In the data rows, 128 means zero.
Here are some points, one per row:
130 120 129 166 113 186 129 123 119 176 103 124 46 148 60 100 165 137 56 160 90 135 128 210 121 114 104 100 228 103 99 115
117 86 94 152 101 115 142 128 121 104 84 139 93 161 116 80 90 65 113 118 119 118 187 132 149 122 181 137 165 162 90 156
151 147 69 186 112 107 122 73 158 132 42 184 106 104 166 128 177 120 198 137 106 201 136 116 111 123 152 109 156 152 87 136
121 148 203 141 118 164 51 164 111 183 141 128 203 109 199 186 131 119 139 101 107 136 205 110 113 116 157 99 91 233 95 130
114 113 198 114 156 148 177 196 119 146 98 202 85 178 184 91 75 99 72 144 173 133 150 62 129 206 99 86 113 107 149 150
100 100 36 170 125 114 141 132 180 62 136 143 148 116 151 107 89 135 106 141 103 185 215 153 76 205 140 148 56 128 135 122
136 161 176 119 73 208 93 50 154 192 149 114 141 122 128 145 96 94 134 144 84 95 123 82 125 192 158 80 129 138 104 33
160 95 135 103 163 128 162 77 149 131 97 42 116 244 120 184 147 153 147 127 163 132 65 156 122 178 90 24 61 143 192 158
172 162 86 121 105 132 111 116 127 53 207 152 161 155 84 154 140 167 187 155 148 179 111 97 92 103 145 93 192 174 129 175
103 188 140 134 103 102 199 69 92 113 185 181 121 175 171 74 112 128 161 140 182 149 127 142 131 46 184 85 94 148 151 127
188 111 110 165 132 156 203 136 54 126 174 132 135 153 140 109 187 139 67 152 103 227 110 109 112 139 184 179 108 161 116 125
170 109 180 120 118 111 98 140 66 42 239 71 141 116 116 125 151 178 163 126 112 120 204 176 136 190 159 79 146 66 174 143
134 154 90 121 40 181 154 139 83 87 100 121 49 173 110 145 115 125 131 61 36 87 165 111 172 136 95 156 113 148 140 152
161 148 131 126 113 124 100 131 104 126 78 159 56 133 80 163 64 120 86 114 213 119 164 119 78 150 133 72 140 152 133 134
128 153 147 77 131 108 71 123 53 136 115 145 114 123 111 134 177 153 42 164 62 172 135 141 169 171 131 78 72 44 180 177
172 114 121 155 79 104 115 119 83 109 133 134 66 123 150 85 159 145 157 141 120 37 81 82 114 98 97 127 91 189 135 101
142 90 78 81 147 135 153 48 111 74 107 98 89 98 164 77 105 144 119 140 121 45 160 117 42 72 135 106 58 135 159 110
140 83 87 107 120 141 186 40 173 201 191 148 158 128 87 122 121 103 117 158 150 173 151 162 126 201 95 190 53 141 153 122
100 193 105 152 114 132 190 49 131 133 34 150 163 88 142 110 139 116 166 175 114 128 120 182 118 106 86 119 157 111 177 101
132 92 202 125 111 148 114 123 67 87 62 114 119 167 143 144 192 33 122 53 165 152 159 147 146 160 129 152 183 120 152 109
138 203 62 94 154 118 95 179 191 187 107 108 128 106 183 199 148 162 97 179 166 68 111 130 149 95 149 146 134 50 174 62
92 172 186 133 99 72 106 101 148 128 146 154 131 130 151 71 86 255 123 74 113 106 71 168 200 111 153 153 130 130 109 85
155 133 153 142 171 149 128 111 55 162 24 114 152 183 63 75 80 122 165 160 111 105 122 126 196 98 182 138 99 134 106 98
88 0 176 142 136 192 72 106 155 144 127 81 155 132 185 143 75 119 154 200 120 164 129 132 134 37 85 137 159 131 210 144
174 127 134 70 216 60 70 138 121 76 156 122 110 134 104 138 82 140 39 136 106 169 56 124 133 132 74 129 151 210 120 31
130 90 124 199 117 203 120 144 120 113 162 104 176 154 116 157 239 128 101 133 166 94 90 84 138 111 30 195 124 122 64 115
200 164 191 139 127 143 202 170 175 132 102 166 175 155 92 86 76 189 164 56 119 185 131 74 92 98 46 93 140 111 171 154
162 107 97 113 153 25 158 178 75 148 138 36 237 114 146 82 95 35 134 97 78 141 56 116 103 168 121 67 179 182 91 124
146 98 156 177 176 134 129 93 160 62 136 198 75 126 170 155 172 90 151 150 79 120 110 66 178 178 92 155 157 116 157 123
168 153 150 152 88 116 57 152 98 170 153 129 103 130 145 120 88 179 117 137 119 60 86 155 107 163 130 172 69 119 114 199
109 118 121 239 169 59 128 112 63 160 217 204 118 46 101 149 132 116 99 100 85 98 119 93 179 60 92 94 121 115 170 120
126 96 89 49 112 77 87 142 188 85 145 154 138 133 102 71 153 160 65 137 81 74 105 88 27 164 161 161 204 114 189 121
101 90 197 104 210 74 186 160 109 106 87 78 133 123 137 166 136 126 93 130 155 70 187 110 108 84 167 192 82 167 127 141
126 123 107 107 84 172 176 193 96 60 82 154 121 37 173 145 118 197 129 129 169 130 78 143 177 133 173 65 105 138 108 108
74 140 114 126 191 127 80 86 97 58 153 138 147 206 128 185 26 115 172 186 149 74 101 154 181 157 142 111 186 138 143 153
101 132 118 187 171 145 184 170 186 82 129 64 80 120 147 137 152 194 124 178 190 147 167 141 169 102 146 105 141 159 101 162
168 165 135 71 214 183 87 166 139 84 104 164 123 131 151 159 139 85 185 99 113 170 127 108 164 73 172 147 74 96 113 48
124 147 118 183 101 121 136 195 163 186 208 135 83 239 120 170 128 74 145 111 121 134 80 150 93 62 203 183 105 92 136 52
171 186 175 168 155 111 68 77 187 91 122 101 146 146 142 78 101 104 93 151 110 131 101 119 122 95 175 134 127 45 11 233
163 123 174 100 129 112 99 149 218 170 169 47 58 67 115 43 101 111 134 143 147 205 177 117 205 158 120 147 147 167 153 100
100 57 147 169 88 78 119 129 207 99 138 162 158 83 31 110 94 104 151 169 81 80 122 176 158 147 142 98 38 133 109 137
92 178 129 185 189 111 168 71 165 117 107 115 116 105 85 162 143 145 118 49 179 72 107 110 111 212 164 86 143 147 122 59
122 162 163 140 103 106 150 73 185 122 103 142 201 140 116 153 131 175 171 97 130 70 154 93 134 155 163 153 176 100 191 125
103 92 104 65 78 173 126 96 96 109 194 90 104 102 130 126 171 113 160 71 169 114 155 102 104 105 159 77 145 129 67 129
136 63 102 166 185 119 113 122 112 168 64 88 151 117 128 128 134 173 170 47 105 129 106 119 138 89 141 122 134 59 176 151
52 93 115 210 59 89 59 165 94 133 100 74 120 145 139 105 127 176 157 144 166 195 118 70 66 210 105 147 95 87 70 76
101 119 183 95 158 98 189 114 144 179 149 185 102 163 180 108 120 121 131 119 158 77 160 192 68 101 60 110 165 119 62 155
180 156 119 91 155 154 178 196 88 158 141 159 119 118 119 153 129 133 223 128 85 102 131 199 76 180 116 162 97 117 107 119
143 127 81 153 163 223 60 145 122 99 133 164 136 71 75 106 49 102 134 109 196 127 71 142 67 68 133 79 108 108 167 119
57 161 48 114 126 164 132 169 162 179 168 124 117 112 135 171 67 167 112 83 105 115 129 46 173 105 103 141 182 155 172 194
115 176 121 156 156 101 126 144 101 135 113 152 136 139 148 192 145 169 144 216 63 134 191 75 41 125 82 114 131 106 124 129
93 139 142 75 171 114 80 95 58 140 121 170 121 149 58 83 156 174 192 102 220 163 152 159 165 143 98 226 134 160 152 129
139 118 163 175 162 225 175 137 89 136 127 123 191 73 136 90 134 153 62 182 125 110 114 167 88 142 130 146 173 177 129 111
115 63 177 82 86 85 89 97 175 111 95 216 153 90 117 238 128 138 93 106 129 166 85 212 125 107 84 89 95 157 58 143
152 54 65 73 157 133 206 88 92 195 140 101 139 104 147 169 114 150 146 122 103 119 190 107 165 124 131 110 158 55 34 84
145 186 91 120 164 139 100 172 147 118 139 81 136 140 76 118 178 74 140 115 142 99 217 216 126 98 28 133 134 149 82 143
83 151 162 101 157 189 141 124 166 98 161 159 135 76 156 95 167 37 137 72 106 94 85 136 140 144 148 154 105 139 129 171
50 80 130 46 168 115 131 164 109 172 110 174 101 107 113 75 201 135 190 168 190 127 47 115 101 158 178 99 137 99 144 210
122 81 140 93 51 138 176 204 110 108 123 182 157 151 82 149 90 123 163 211 125 108 132 92 159 98 136 148 198 104 86 82
193 93 108 118 102 103 109 90 111 149 123 132 119 42 90 183 64 133 99 91 202 148 138 100 92 141 143 224 123 69 133 183
104 108 112 110 141 155 101 87 161 165 159 130 116 189 162 156 131 117 65 65 62 176 137 133 115 94 171 136 135 170 78 134
There is one direction along which these points spread out most. Where along it does each point below lie, from 0 to 99? 50 is the average, and the first point above lies past it. One standard deviation of the points above along it is 16.
46 179 139 103 177 177 96 143 138 168 114 133 171 130 47 95 162 140 113 135 124 115 157 92 140 137 162 92 117 118 109 131 47
125 171 93 117 61 122 120 97 105 94 134 93 214 154 237 73 105 99 61 113 170 147 124 141 188 151 49 193 100 34 70 122 64
129 140 176 88 112 130 143 120 167 117 141 15 38 73 143 130 122 128 182 138 56 189 72 109 107 118 69 183 123 128 73 156 66
74 139 68 149 138 84 113 180 101 152 150 135 93 123 145 84 140 74 159 108 137 148 151 137 180 140 74 71 111 95 143 112 53
92 130 110 65 53 107 107 133 136 126 97 104 171 154 75 108 199 127 94 136 117 145 159 88 117 37 107 122 76 181 159 100 59
133 92 27 140 109 150 143 196 174 135 111 124 162 169 162 141 167 146 94 91 84 115 97 179 178 193 115 176 113 188 157 209 62
232 172 104 125 90 68 126 88 153 178 139 111 139 124 128 149 165 85 109 215 180 97 108 58 192 141 153 129 140 202 142 180 49
23 228 171 132 85 92 163 121 90 122 124 53 107 70 120 200 79 62 112 143 112 181 67 182 87 121 159 210 157 131 173 146 48
156 113 176 138 94 116 209 194 188 101 134 116 141 131 89 132 178 94 75 96 153 153 155 118 131 91 122 100 104 35 175 118 56
194 136 126 159 101 95 59 134 143 186 100 151 129 118 228 112 143 126 165 112 145 108 158 220 117 107 200 114 201 144 183 82 47
